In the data rows, 128 means zero.
Here is a table of points, one per row:
[ 89 118  77  72 123 136  53 102 157 187 169 150 145 121  91 116 160 182
  92 103 115 142 169  52  70 132 152 143 114  98 111 131  76 173 129 142
 209  82  93 113  57 139 161 126  70 147 153 106  52  62  96 136 119 171
  44 105 112 121 194 128 203 117 101 103]
[104  74 237 155 196 127 137  88 104 165 147 127 120 174 101 174 171 103
  98 136 101 212 103 125  76 119 156  96 120 157  87 127  93  48 141 168
 153 122 134  69 118 112 119 154 111 231 153 195 128 125 132 119  92 147
 142 185 127 131  87 111  90 164 201 138]
[164 173 114 149  93 112  93  89 114 145  79 120 175  97 138 206 131 129
 139 171 156 174 190 106  69 190 171 127  90 139 138 196 107 182  82  65
  93 102 147 125 181 106 124 139 136 151 165 143 188 132  95  71 147  78
 168 143 142  89 127 182 117  84 153 224]
[185 159 135 159 141 104 165 167  96 132 160   8 163 167 103 125  84 160
 106  58 127 179 159 110 146 151 109 138 200 125 167 148 150 113 143 142
 140  80 137 113 150 122 194 199  71  98 127  52 189 114  83  95  86 112
 126 146  66 102  96 162 132 174  84 151]
[ 45  82 122  87  86 127 161 176 151 144 143 130 132 184 114 145 100 127
 157 124 129 143 115  89 188 155 163  96 123 142 126 120 109 170 208 124
 143  92 214 119 227 231 136 116 156 153 173 144 106 170 131 135 104  62
 177 112 143 122 162 139 175 139 134  98]
[112 168  45  95 103 112  91 108 108 174 110 106 105 127 119 139 158 163
 105 182 158 203 121 107 152 107  47  76  91 138 163 160 142 131 150  97
 211 159 175 154 131 165 115 172 100 144  35 141 100 117 215 144 171 162
 146 151  50 197 131  94 140 109  40 146]
[213 187  59 179  59 168 252 132  89 153 140 149  14 113  93 150 127  68
  49  81  56 151 107 100 109 154  41 147 117 149  47 134 130 118 106 128
  80 154  28 100 136 121 184 104 144 220 174 101  83 152  78 139 187  86
 156  85 123 201 246  58  87 221 102 160]
[161 136 125 116 104  98 172  53  76 138 151 157 166 140 108 110  89 204
 137 116 155 106 133 200 104 123 160 101 109 170  65 106  95 154 110 106
 123 146 175 160 100 131 132  89 125 146 150 149  88 170  81  56  95 144
 169 176 131 197  50 115 158 128  68  37]
[162 123 137 180 255  80 125 164 177 170  75  37 132  78 104 147 102 101
 151 133 209  66 202 143 196 161 130 168  85  63  50 151 120 152 190 138
 143 102 125 226 158 133 176 143 111 165 143 129 101 143  24  91 199 119
 120 107  42 155  93 112 113 149 202 171]
[104 169 173 104 101 117 124 134 164  97 157 119 160 111  72 109 149 113
 160 187 104 147  13 107 113 106  55 215 205 141 102 127  98 180 151 108
 121  84 142 111 104  87 143 114 156  86 116 249 148 141 124 107  96 132
 116  89 144 116 154  81  35 105  48  98]
[ 97 147 125 143  64 205  79 132 119 128  72 133  96 149 106  73 117 112
 112 101 186 127 147 117 120 185  67  95 141 104 216 161 105 139 148 157
 148 125 151 149  63 106 125  90 157 109 122 147 149 130  64 161 138 159
 148 146 213 133  28 103  72 128 194  68]
[ 80  90 169 127  86 130 122 137 152 109 112  86 160 124 103 137  92 116
 131 127  88 127 150 123 146  86 142 132 129 110 175 147 110 127  93 140
  61 156 119 122  72  59  88 212 177 173 102 105 169 105 139  66 182  67
 151 118  74 127 159 125 170 168 163  16]
[118 115 152 103 145  88 125 187 123  51 179 111 135 175 162 127 127 189
  70 135 161  57  74 144 113  48  94 130  90 177 149 177 147  88  61  95
 140  69  90 114 135 124 160 160 122 134 196 102  95 158 124 163 255 119
  92 130 204 109  97  94 106  47 132 152]
[167  99 128 114 172 156 153  95  81 142 164 171  83  99 112 123 129 151
 153  66 139  67 140 103 160 132 146 125 129 151 160 185 135 168 166  87
 210 152  54 143  93 163 143 118 155 141 150 134 174 148 255 122 100 114
 133  56  97  92  81 164  82 122 150 118]
[136 115 193 117  89 144 105  72 101 109 118 118 139 104 154  77  59 161
  85 128 129 128 112 107 202 141 181 173  89  43 152  97 125 114  85 165
 134 170 148 148 174 119 168 127 155 106 169 155 109 104 130  98 140 148
 168 108 106  93  76  56 162 179  84 225]
[ 43 176 124 120 106 174  69  97 158 126 132 155  98 155 150 172 118 142
 186  99  75 161 141 233  83  80  99 173 194 127 145  53 131 155  58 153
 126 168  80 107 169 180 104 125 111 128  77 124  97  65 113 177 142 113
 141  68 140 112  78 160  94  96  58 120]
[103 140 185 125 157 172 155 154 138  81 167 122 129 122 162  68 137  76
 188 102 109  46 131 220  68 161  95  32  67 127 158 183 104  95  96 122
 173 111 175 146 134  91 101 118 178 117 115 137 166 100  92 141  63  98
 115  86 117 138 188 139 161 159 126 227]
[196  73 170 108 120  52  80 223 196 141 117 157 117 102 103 160 137 114
 106  42 122 167  71 154  82 208 172 146  69 226 121 126 165 146 146 179
  98 171 107 114 150 101  95 171 171  75 138 133 127 131 134 144 154 164
 120 125 120 163 124 158 115 122  91 112]
[153 151 109 122 180 156 117 121 137 108 174 127 135 103 209 235  99 101
  83 109 141  82 107 104 169 164 107  82 147 172 169  86 147 117  94 143
 110 115 160 135 143 159 168  55 152 106 102 145 149  70 117 129 121 149
 102 192  59  78 181  70 113  95 156  73]
[143 118 125 181 124 148 160 189  76 180  88 152 106  31 171 135 207 232
 143  76 103 129 155 197 152 148  85 196  41   3 135 161 124 143 111 138
 112 106 168 127 107 174 114 140 113 172 106 163  83 151 148 140  85  45
 153 217 138  51 231 159  64 179  84  69]
[155 170 172  89 125 186 140  76 188  64  90  44  80 182 126 107 161 132
 167 211 101  79 119  81 113  97 202 153  79 150 158 103 174 147 185 140
 120 127  90 155  90 156 133 125 128 121  89  63  91 150 106 138  69 101
 115 192 114 151 135  98 107 120 136 130]
[ 74 100  47 168 113  60 175 144 143  84 234 132  11 110  45  85 140 161
  82 165 140 115 104  99 153  75 199  90 137 147 125 112 192 160  99 116
  96  72 117 144 204  37  81  78 121 149  21 141 120 133 110 104 158 145
  65 154 191 127  81 151 146  73 158 177]
[137  61  89  85 139 190 143 135 174 159 114 194 208 131 116  90 168 158
 120 141  81 185 136 137 152  72  42 105 125 130 160  84 159 147 138  70
  99 134  89  50 115 115  38  58 145  34 157 124 105 110 138  73  78 139
 103 119 124 128  83 101  63 126 158 164]
[129  66 129 240  81 133 134 126 101 134  91 148 129 131 127 130 117  93
 102 181 142 110 174 137 107 135 157 149 156 211 184 116 125 110 169 124
 138  92 105  89 130  88  98  94  47 146 175 197 123 203 132 208  98 204
 152 106  33  89 153 156 192 145 116 121]
[ 78 175 135 138  84 145 128 122 141 130 137 137 134 121 179 108 103 157
 124 166 235 177  77 166 160 170 113 139  56 103  83  78 132 102 137 103
  95  89  81  65  82 175 150 143 120 100  79 145 128 102 152 122  98 134
 123  63 137 169 125 161 178 135 198 104]
[164 121 120  49 132 178 113 136 112 115 114 112 141  68 120 168 195  78
 112 109  93 129 193  87 134  91 144 108 110  84  71 111 150  81 105 124
  45 165 171 123  93 142 162 180  30  61 167 223 174 159 136 211  93 135
 149 128 127 162 106 170 156 114 125 116]
[148  75  79  77 163  37 150 100 178 100 194 182 106 192 177  79 163 126
 126 202 160 149 139 153 170 140 149 131 185 125 205 129  97 147  74 100
  72 209 152 130  84 157 173 153 126 140  95  77 130 146  99 140 169 129
  71 110 188  75 137 166 127 161 115 144]
[100 211 151 221 153 146 161 106 147 192 150 136 207 117 180 102 197  59
 149 114  40 141 126 130 130 156 177 112 174 122  73 138 168 171 132 136
 195 135 110 115  95 148 116 150 165  50 138 133 132 170 169 162 199 131
 161 178 141 108 107 105 169 171 169  90]
[133 143 212 100 112  73 169 159  80  97 104 177 119 150 134 159 123  67
 231 134 111 116 228 165 160 133 179  56 154  55 139  63 118  46 170 177
 178  99 108 113 164  34 150  84 193 119 141 112 151 147 109 105 153 119
  78 108 140  99 174 137  79  79 131 106]
[123 132 121 137 172  81 165 189  96 128  14  88 144 143 168 123 145 107
 109 128 195 132 160  35  44 130 114 106 146 100 103  93 163 129  88 203
 124 161 156 115  94 152  84  77 148 143  89  97 111 121 187 109  73 114
 180  61 155  95 115 101 155 120  71 125]
[142  74 132  63 149 153  65  82 137  73 218 112 177 181 127 162 103 126
 120 124 142 135 153 121 140 152 132 214 207 169  66 160 142  14 175  78
 139 161  95 189 165  78  29 115 141 123  48  85 164 115 120 179 129 201
 214 104 194 140 142 131 162  80 149 132]
[179 126  86 144 162 100 125  95  88 113 121 112 128  72 125 157  66  94
 234  85 114 140  82  91 158  94 143 122 122 121 166 115  82 179 146 152
 141 103 119 130  96 178  35 185  66 129 162 127 144  96 146 112 108 194
 101 145 205 150 134  98 157 128 162 145]
[109 181  74 142 102 135 102 151 145 200 129 122 157  84 132  75 163 127
 126 146 101  38 131 127  93  98 106 166 136 193 144  70  76  36 145 168
  87 147 141 166 195 158 184 150 131 140 179  64 106 140 207  62  97 159
 117 167 185 136 122 164 137  90 178 144]
[119 109 132 150 109 146  90 130  76 201  42 200 107 173 146  88  42 138
 154 137 101  81 105 109 124  86 169 133 167 170  46 154 193 140 138  71
  98 149 169 117 114 141 132 131 139 128 102 111 190  77  83 159 169 136
  71 135 101 183 172 129  93 145  95 163]
[116 124  96 121 156 112  82 111 157  12  76 148 126 149 105 118 104 115
  73 161 159 139  12 200 126 100  81 109 177  38 122 176  98 158 112 120
 127 173 155 187 158  98 165  83 108  94 174  29 109 124 199 161 112  49
  95 164  94 142 110 203 168 107 147 112]
Along one direction, these points spread out more than along any other. Take the direction at right angles to it along which they spread out most. Go by this last direction. For each point below, how far along it does it lie, from 0 to 99? 50 is the average, and the first point above lies past it. One standard deviation of the points above along it is 16.
[109 181  74 142 102 135 102 151 145 200 129 122 157  84 132  75 163 127
 126 146 101  38 131 127  93  98 106 166 136 193 144  70  76  36 145 168
  87 147 141 166 195 158 184 150 131 140 179  64 106 140 207  62  97 159
 117 167 185 136 122 164 137  90 178 144] 50
[142  74 132  63 149 153  65  82 137  73 218 112 177 181 127 162 103 126
 120 124 142 135 153 121 140 152 132 214 207 169  66 160 142  14 175  78
 139 161  95 189 165  78  29 115 141 123  48  85 164 115 120 179 129 201
 214 104 194 140 142 131 162  80 149 132] 37
[162 123 137 180 255  80 125 164 177 170  75  37 132  78 104 147 102 101
 151 133 209  66 202 143 196 161 130 168  85  63  50 151 120 152 190 138
 143 102 125 226 158 133 176 143 111 165 143 129 101 143  24  91 199 119
 120 107  42 155  93 112 113 149 202 171] 1
[112 168  45  95 103 112  91 108 108 174 110 106 105 127 119 139 158 163
 105 182 158 203 121 107 152 107  47  76  91 138 163 160 142 131 150  97
 211 159 175 154 131 165 115 172 100 144  35 141 100 117 215 144 171 162
 146 151  50 197 131  94 140 109  40 146] 74
[164 121 120  49 132 178 113 136 112 115 114 112 141  68 120 168 195  78
 112 109  93 129 193  87 134  91 144 108 110  84  71 111 150  81 105 124
  45 165 171 123  93 142 162 180  30  61 167 223 174 159 136 211  93 135
 149 128 127 162 106 170 156 114 125 116] 57
[148  75  79  77 163  37 150 100 178 100 194 182 106 192 177  79 163 126
 126 202 160 149 139 153 170 140 149 131 185 125 205 129  97 147  74 100
  72 209 152 130  84 157 173 153 126 140  95  77 130 146  99 140 169 129
  71 110 188  75 137 166 127 161 115 144] 49
[116 124  96 121 156 112  82 111 157  12  76 148 126 149 105 118 104 115
  73 161 159 139  12 200 126 100  81 109 177  38 122 176  98 158 112 120
 127 173 155 187 158  98 165  83 108  94 174  29 109 124 199 161 112  49
  95 164  94 142 110 203 168 107 147 112] 50
[119 109 132 150 109 146  90 130  76 201  42 200 107 173 146  88  42 138
 154 137 101  81 105 109 124  86 169 133 167 170  46 154 193 140 138  71
  98 149 169 117 114 141 132 131 139 128 102 111 190  77  83 159 169 136
  71 135 101 183 172 129  93 145  95 163] 54
[153 151 109 122 180 156 117 121 137 108 174 127 135 103 209 235  99 101
  83 109 141  82 107 104 169 164 107  82 147 172 169  86 147 117  94 143
 110 115 160 135 143 159 168  55 152 106 102 145 149  70 117 129 121 149
 102 192  59  78 181  70 113  95 156  73] 46
[143 118 125 181 124 148 160 189  76 180  88 152 106  31 171 135 207 232
 143  76 103 129 155 197 152 148  85 196  41   3 135 161 124 143 111 138
 112 106 168 127 107 174 114 140 113 172 106 163  83 151 148 140  85  45
 153 217 138  51 231 159  64 179  84  69] 74
[ 43 176 124 120 106 174  69  97 158 126 132 155  98 155 150 172 118 142
 186  99  75 161 141 233  83  80  99 173 194 127 145  53 131 155  58 153
 126 168  80 107 169 180 104 125 111 128  77 124  97  65 113 177 142 113
 141  68 140 112  78 160  94  96  58 120] 78
[196  73 170 108 120  52  80 223 196 141 117 157 117 102 103 160 137 114
 106  42 122 167  71 154  82 208 172 146  69 226 121 126 165 146 146 179
  98 171 107 114 150 101  95 171 171  75 138 133 127 131 134 144 154 164
 120 125 120 163 124 158 115 122  91 112] 49
